(in the rows, 128 means zero)
The rows of X fall into 4 groups, and each row is roughly a mix of its group's hidden directions.
X, 156 rows:
[[163 163 115 140 175 103 172 105 110 125]
 [169 170 144 135  90 101 165 137  99 141]
 [ 82 129 135  66 154 108  99 106 134 133]
 [102 128  97 133 110 165 163 160 173 157]
 [153 128 147 130 191 112 102 150 162  98]
 [109  98 103 146 132 141  88  81 174 119]
 [144 119 175 106 113 152 104 135  66 138]
 [146 149 178 108 128 124 124  63 125 150]
 [174 112 133 128 157 129 179 153  85 124]
 [100  94 149 127  74 154  88 145 129 104]
 [109 148 126  98 192 132 136 159  97 153]
 [175 157 165 106  91 135 130  83 136 133]
 [107 167 186 158  97 110 114 122 120 152]
 [107 160 150 140 177  82 134 137 107 164]
 [ 61 133 113 164 132 156 128 139 138  91]
 [152  66 117 108 144 102 126 174 136 111]
 [ 95 132 102  59 140 127 129 116 165 144]
 [ 74 146 159 158  78 132 106 127 135 141]
 [151 167 107 123 153 151 170 164 143  89]
 [180 191 104 120 113 120 144 106 124 132]
 [ 82 171 141 144 122 163 132 123  79 147]
 [169 114 109  98 153 186 107 146 122 147]
 [106 181 161 118 141  99 163 140  94 147]
 [147 118 128 153  64 135 118  90 165 115]
 [ 85 130 160 135 145 119 146  70 166 127]
 [106  91  83 109  84 134 134 115  85 141]
 [113 170 142 157  97 159 133  88 101  94]
 [120 159 127 125 140 126 123 157  88  59]
 [193  94 102 116 123 116 148 126 168 123]
 [186 114 144 138 152 133 175 157 102 114]
 [143 121 144 151 170  99 141  73 149 160]
 [115  92 141 128 153 100 100  72 157 105]
 [138 119 152 155 140  98 128 119  82  67]
 [104 126 167  74 123 103 102 104 100 153]
 [ 66 162 141 145 162 113 118 121  93 142]
 [165  68 109 145 158 141 104 158 111 132]
 [ 99 186 137  94  94 105 101 140 132 145]
 [176 124 146 141  82 149 107 141  85 104]
 [195 111 129 153 133 161 159 154 122 116]
 [ 93 160 119 124  95 150 142 175  96 160]
 [162 163 107 137 174 109 168  93 118 134]
 [ 86 181 169 130 124 121 148 115 164 114]
 [103 157 209 120 122 134 120 127 124 139]
 [105 124 155 166 132 104  99 148  76  96]
 [ 89 135 150 117 154 133 105 146  95  69]
 [166 148 123  86 154 133 147 184 136 106]
 [124 104  91 144 144 136 117 198 104 111]
 [194 128 149 100 109 110 124 113 107 166]
 [130 120 141 104 174 125 139 181  82 107]
 [164 118 152 115  81 127 116 127  99 182]
 [103 182 161 118 125 113 148  83 158 123]
 [103  85 140 192 143 111 110 151 130 112]
 [162  97 116 186 119 169 137 119 155 115]
 [159 186 120 126 118 116 149  80 133 159]
 [142 169 113 128  99 141 160 182  98 148]
 [ 61 103 130 139 164 123 120 166 122 109]
 [122 133 132 104  73  97  99 165 151  95]
 [124 123 149 147 142  60 129 148 142 173]
 [ 97 125 111  50 138 114 111 124 149 135]
 [107 135 137  56 150  98 101 111 121 138]
 [140 112 134 144 134  87 113  93 175  80]
 [194 108 153 126  99 115 106 104 100 143]
 [183 113  84 146  91 132 146 155 130 109]
 [146 193 166 122 146 120 158 143 107 147]
 [105 113 175 130  93 157 125 130  80 159]
 [137 139 103  84 185 158 150 150 108 138]
 [148 125  78 128  67 147 141 149 102 137]
 [150  99 150 115  80 127  94 100 109 170]
 [129 120 192 106 108 134 120  73 127 142]
 [150 148 108 159 167  98 135 126 167 175]
 [123  86 138 129 160 112  97  77 161 103]
 [ 99 167 158 156 161  91 119 103  95 118]
 [ 85 141 106 128 177 134 145 134 169  91]
 [ 75 127 150 111 144 144  89 146 105  85]
 [111  90 164 187 119 147 137 123 153 102]
 [156  82 113 142 119 174 123  92 110 162]
 [127  81 105 149 117 129  98  91 145  78]
 [122 126 124 173 119  76 117  74 148 122]
 [ 85 129 164 153 144 112 131 125 147 189]
 [136 103 139 104  66 132  86 129  96 145]
 [157 116 116 130  91 121 139 134 185 178]
 [132 109 148 163 120 100  89 104  81  93]
 [112 104 136 158 150 115 125  70 161 166]
 [151 131 113 119  99 137 143 134 179 189]
 [ 96 171 135 165 149 119 148 110  75 129]
 [120 130 156 169 119  99 105  93  72 123]
 [186  92 146 160 106 134 104 143 109 101]
 [153 146  78 105 117 112 110 182 101 130]
 [174 100 121 170 138 115 158  78 125 120]
 [137 167 183 107 145 112 117  84 121 153]
 [ 96 108  98 120 114 154 103 141 142  63]
 [158 155 149  90 161 128 155 162  86 141]
 [119 170  95 164 136 151 171 104 137  95]
 [173  97 153 147  86 121 108 107 104 163]
 [183  81  97 154 137 144 137 122 145 100]
 [169  82 102  97 116 137 133 153 173 135]
 [107  85 132 143 128  96  89 112 128  73]
 [139 171 106 128  77 126 158  98 118 166]
 [158  79 124  84 152 125 123 175 135 110]
 [191 112  74 110 131 125 111 135 106 118]
 [117 105 141 162 136  90 183 104  92 123]
 [175 146  67 110 129 114 117 158 105 124]
 [142 168 113 127 189 100 161 115 120 151]
 [126 154  77 122 171 140 172 121 122 159]
 [113  62 101 132 159 138 106  97 144 112]
 [ 83 120 118 193 117 157 128 126 136  98]
 [129 166 177 140 177 114 123 128 169 116]
 [129 177 135 120  97 119 153  73 137 161]
 [186 127 133  70 139 109 135 136 138 159]
 [ 93 118 191 119 102 154 121 134  89 133]
 [ 75 107 139 129 146 104  89 162 112  94]
 [100  64 108 140 107 150 124 159  96 137]
 [103 151 172 164 167 104 152  98 142 115]
 [142 178 155 110 119  98 124 103 144 181]
 [116 185 119  78 138 115 120 173 122 133]
 [179 142 114 103 151 178 127 166 121 142]
 [ 82 125 139  65 144 119  90 110 134 128]
 [172 105 106 117 149  89 135 118 172 164]
 [114 139 140 169 117 128 134 105  69  82]
 [155 136 137 139 176  87 163 145  87 113]
 [126 117 155 147 146  90 113 122  92  66]
 [122 122 101 141 105 140 147 106  72 180]
 [136 156 134 133 138 123 121 154  83  61]
 [119 117 104 100 106 201 120 128 122  99]
 [175 128 131 128 151 110 179 169  98 118]
 [162 122 101 145  94 141 164 118 131 186]
 [156 145 173 131  96 112 157 178 113 109]
 [158 173 125 104 142 156 145 180 105 148]
 [181 116 153 160 145 146 159 158 140  95]
 [111 149  95 115 120 184 154 135 123 177]
 [103  96 146 160 143 101  92 163 104  91]
 [144 155 174 125 143 115 141 126 106 193]
 [ 91 165 159 139 133  78 121 100 158 108]
 [ 66 115 169 152 142 124 128 155 160 138]
 [128 115 195 107 120 146 116  80 107 126]
 [ 59 122 170 125 153 110 113 150 139 134]
 [102 138 161  96 194 140 119 114 115 151]
 [125 170 160 105 132 121 145 131 105 192]
 [160 150 116  87 116 149 159 100 156 172]
 [156 128  94 102  72 118 110 170 136 111]
 [131 147 132 107 194 116 148 158  92 107]
 [110 158 106 161 170 141 172 133 157  99]
 [158 129 150 169  81 106 148 145 151  89]
 [173 153 103  88 113 126 111 134  74 120]
 [145 202 145 118 129  85 148 128 126 131]
 [183 127 136 109 125 139 145 108  79 170]
 [128 186 174 103 135 100 121 102 151 142]
 [109 120 103  83 111 168  91 157 113 160]
 [109 101 149 176 106 135 123  67 141 139]
 [151 158  78 104 158  83 111 148 144 126]
 [ 82 116  82 129 103 150 120 142 143  79]
 [125 140 128 170 178 153 153 128 127  76]
 [100 123 111 115  71 142 146 103  82 152]
 [115  69  98 139  92 151 132 138  93 150]
 [ 83 190 147 153 130 130 128 100 113 151]
 [132  84 153 117 113 122  93 190 122 145]]
In each list below, one row fits none of the groups, and each other row fits one group, some only roughly. Which row is it?
    J365: [158 130 156 105  88 115  96 113  74 145]
    J720: [103 161 113 127  78 151 135  73 112 134]
    J982: [126 127 124 136  66 164 110  94 158 101]
    J351: [148 131  91 129 151  99 136 108 177 176]
    J559: [ 94 119 186 150 178 142 122 132 131 104]
    J385: [108 166 110 106 196 141 139 127 122 156]
    J412: [ 81 139 198 132 118 133 127 111 124 155]
    J310: [143 114 165  72 143  83 114 108 102 130]
    J403: [165 131 128  88 118 136 126 195 114 104]
    J828: [103 102 133 150 115  83  85  95 149  97]
    J812: [183 167 102  92 100 122 127 103 115 114]
    J436: [172 120 135 153 162 126 162 145  84  95]
    J576: [131 119  99 105  92 192 128 114 155 104]
    J329: [ 54 147 118 114 141 147 109 134 120 164]
 => J436
    J541: [107 160  76  96 145 140 117 141 110 173]
    J782: [110 161 120  87 178 157 134 152 106 157]
    J780: [124 172 153 170 115 118 136 137  68 120]
    J747: [125 102 189 105 100  86 115 111 108 126]
    J76: [ 88 158 159 133 134 109 131  79 136  82]
    J927: [141 130 103 134 170 126 134  80 160  79]
    J633: [139 149 107 137 120 166 169 189 146 118]
    J976: [136 162 141 178 103 121 136  74 106 109]
    J452: [174 102 156 121 166  87 116  93 135 141]
    J531: [169 147 129 110 119 161 136 197 128 121]
    J427: [ 83 119  94  93 116 145 109 152 141  79]
 => J76
    J877: [113 162 129 143 185  91 154 129  90 125]
    J604: [164 118 173 103 185 155 140 129 114 129]
    J802: [124 132 109  96 189 115 132 137 155 175]
    J468: [103 126 189 121 179 123 100 109 114 141]
    J635: [194 138 100 104 145 112 102 157 116 109]
    J547: [100 116 135 120  69 148  96 161  92 130]
    J653: [205 144 124  97 120 122 100 124 110 121]
    J504: [136 143 117 145  66 163 126  90 162 130]
    J856: [146 161 124 114 173 137 179 146  88 141]
    J354: [131 104 134 161 184 107 143 130 176 154]
    J846: [154  96 166 168 130 112 152 127 152  81]
    J880: [ 80 122 130 146  98  95  90 110 170 144]
    J417: [111 139 119  95 178 107 121 156 150 179]
    J957: [169 145  92 102 154  78 133 159 113 134]
 => J957
